In the rows, 128 means zero.
Named turns come first, each shown by rows before and after it. Which turns, in which order, take the first row of each pair that follows to the second? Write the first one first, as in the answered first pair.
rim:
139  127  115  124  105  117  140  150  153  129  113 => 115  117  117  91  122  109  140  120  134  121  143
104  142  125  135  117  134  110  124  133  117  101 => 94  135  129  124  124  132  108  115  127  114  112
112  137  142  116  143  125  115  116  132  147  95 => 108  139  142  113  144  127  117  119  126  148  103
135  122  118  91  161  142  142  123  118  139  188 => 174  141  113  147  135  154  147  172  151  152  134
Gomo:
102  110  124  126  134  95  108  127  136  153  139 => 131  105  124  132  121  88  117  138  154  140  129
172  175  125  183  116  178  152  179  144  160  94 => 94  172  114  109  152  157  137  116  63  164  198
189  116  146  127  110  110  147  120  172  106  108 => 96  144  152  143  156  166  98  112  124  166  97
92  177  168  137  97  84  85  168  124  128  150 => 115  172  164  131  86  67  94  169  132  115  155
datoz:
116  126  147  130  132  159  126  111  146  137  109 => 110  114  146  121  120  114  116  103  153  121  118
121  128  135  131  150  152  134  140  120  132  121 => 130  113  144  125  139  126  130  135  144  111  116
140  148  116  91  145  149  143  124  85  129  156 => 168  129  140  92  142  163  158  125  125  111  123
Fafur:
101  140  118  135  135  125  119  128  109  138  139 => 116  143  109  126  130  128  132  129  103  137  147
122  149  119  135  152  112  118  152  88  123  102 => 126  151  115  132  153  117  123  152  83  125  108
123  121  107  122  114  60  134  108  157  101  151 => 86  119  119  128  127  67  110  98  156  111  133
Pairs:
(two turns a pair)
161  121  128  88  149  194  164  108  131  117  134 => 140  124  150  145  139  176  119  129  172  127  65 -> datoz, Gomo
139  102  151  138  140  157  126  133  172  114  79 => 108  88  150  118  130  88  104  110  159  96  120 -> Fafur, datoz
177  113  147  129  125  123  103  104  141  111  140 => 144  116  144  120  139  129  93  88  115  120  162 -> Gomo, Gomo
96  143  153  179  148  152  105  117  127  144  125 => 154  115  166  158  140  157  139  112  166  111  115 -> Fafur, datoz
124  124  142  154  113  103  94  164  187  125  80 => 102  134  114  133  103  52  91  153  138  128  148 -> datoz, Gomo
144  100  152  90  139  157  157  99  141  109  157 => 172  108  151  128  118  157  160  128  169  113  117 -> rim, rim
154  115  164  97  127  109  151  136  144  113  133 => 116  118  176  120  129  92  113  140  149  129  110 -> Gomo, datoz
116  147  107  120  139  186  116  147  101  145  98 => 157  124  104  77  133  167  151  132  110  110  137 -> Gomo, datoz
157  129  110  122  114  142  149  140  139  130  143 => 126  138  120  149  126  154  125  148  137  149  116 -> datoz, Gomo
108  94  168  123  122  132  124  116  123  141  118 => 132  87  164  120  107  111  133  121  131  127  129 -> datoz, Gomo
118  115  132  75  137  107  148  112  98  91  186 => 62  143  142  122  164  167  109  128  86  142  130 -> Gomo, Gomo
178  142  125  108  126  114  149  141  118  152  173 => 191  134  131  109  127  115  154  141  136  144  161 -> datoz, datoz
159  129  107  145  129  142  164  133  133  114  151 => 98  136  124  168  151  149  116  127  121  141  124 -> Fafur, Gomo
110  109  135  111  122  90  111  118  123  112  139 => 141  110  138  130  111  98  123  136  152  110  107 -> Fafur, Gomo
152  125  109  118  110  151  140  121  125  126  144 => 133  130  119  139  118  164  121  132  133  142  110 -> datoz, Gomo
108  108  153  131  123  93  97  113  165  106  112 => 97  106  153  122  126  94  98  106  154  109  122 -> Gomo, Gomo
190  147  88  155  120  107  194  161  138  103  171 => 58  162  122  199  165  120  90  146  121  157  114 -> Fafur, Gomo
146  143  104  158  131  161  119  148  134  152  95 => 148  131  86  108  123  113  140  122  104  125  167 -> Gomo, Fafur
105  136  150  115  124  129  182  110  135  115  87 => 82  151  135  117  128  121  172  109  102  130  111 -> datoz, datoz
131  120  154  92  149  130  152  93  112  119  166 => 156  131  163  153  132  152  146  135  155  134  88 -> Fafur, Gomo
149  109  141  115  132  135  146  123  140  123  134 => 125  112  145  124  146  149  129  120  136  132  119 -> Gomo, rim
112  139  132  129  135  115  106  115  122  143  151 => 157  135  126  138  118  113  132  133  144  129  139 -> Fafur, Gomo
126  133  129  153  112  110  117  132  150  120  100 => 100  150  115  147  122  119  112  131  110  138  125 -> datoz, Fafur
102  109  146  106  152  146  126  103  125  130  139 => 143  96  150  113  136  136  138  114  157  113  125 -> datoz, Gomo
157  128  120  126  111  98  144  144  133  112  143 => 112  133  117  113  132  107  126  128  98  128  167 -> Gomo, Gomo
94  116  99  133  127  75  78  82  82  136  162 => 124  121  82  123  118  82  107  89  74  135  186 -> Fafur, Fafur
96  112  136  121  127  111  100  112  135  126  157 => 115  116  120  109  127  128  121  115  113  130  177 -> Fafur, Fafur
140  147  117  152  115  149  124  139  121  164  117 => 126  144  109  124  121  131  127  121  99  156  157 -> Fafur, Gomo
101  126  130  100  132  101  104  97  106  123  151 => 95  141  137  144  137  138  89  125  119  148  100 -> Gomo, Gomo
118  149  132  118  118  117  119  121  107  154  151 => 157  143  138  121  119  155  139  131  131  150  122 -> datoz, Fafur
124  138  124  143  112  78  117  132  132  123  117 => 134  149  107  125  114  96  138  128  103  128  151 -> datoz, Gomo
95  109  153  98  149  133  113  111  131  128  147 => 108  105  159  99  152  148  116  112  143  129  129 -> datoz, datoz
116  149  97  146  105  114  123  144  115  151  135 => 117  138  102  144  100  94  120  141  127  138  137 -> Gomo, Fafur
134  140  131  151  135  170  129  147  134  159  95 => 102  115  153  137  139  120  99  119  159  139  94 -> datoz, Fafur
138  112  138  81  137  142  151  111  139  114  126 => 118  131  124  85  144  147  147  112  104  135  145 -> datoz, datoz
155  127  104  150  121  106  142  142  80  102  145 => 119  133  120  178  132  113  106  146  88  118  107 -> Fafur, Gomo
113  152  115  136  115  127  116  149  102  142  126 => 136  148  108  128  104  112  128  151  104  128  140 -> Fafur, Gomo
87  115  146  115  143  106  77  101  159  130  104 => 144  105  121  91  117  75  118  106  156  99  144 -> datoz, Gomo
143  137  117  109  131  137  132  121  102  139  162 => 168  122  136  112  134  156  141  123  139  124  131 -> datoz, rim
99  156  151  132  129  151  88  160  133  133  100 => 91  150  155  117  141  162  93  146  126  132  110 -> datoz, Fafur
128  110  134  94  128  68  110  107  147  116  123 => 135  152  95  97  132  113  138  127  86  156  163 -> datoz, Fafur
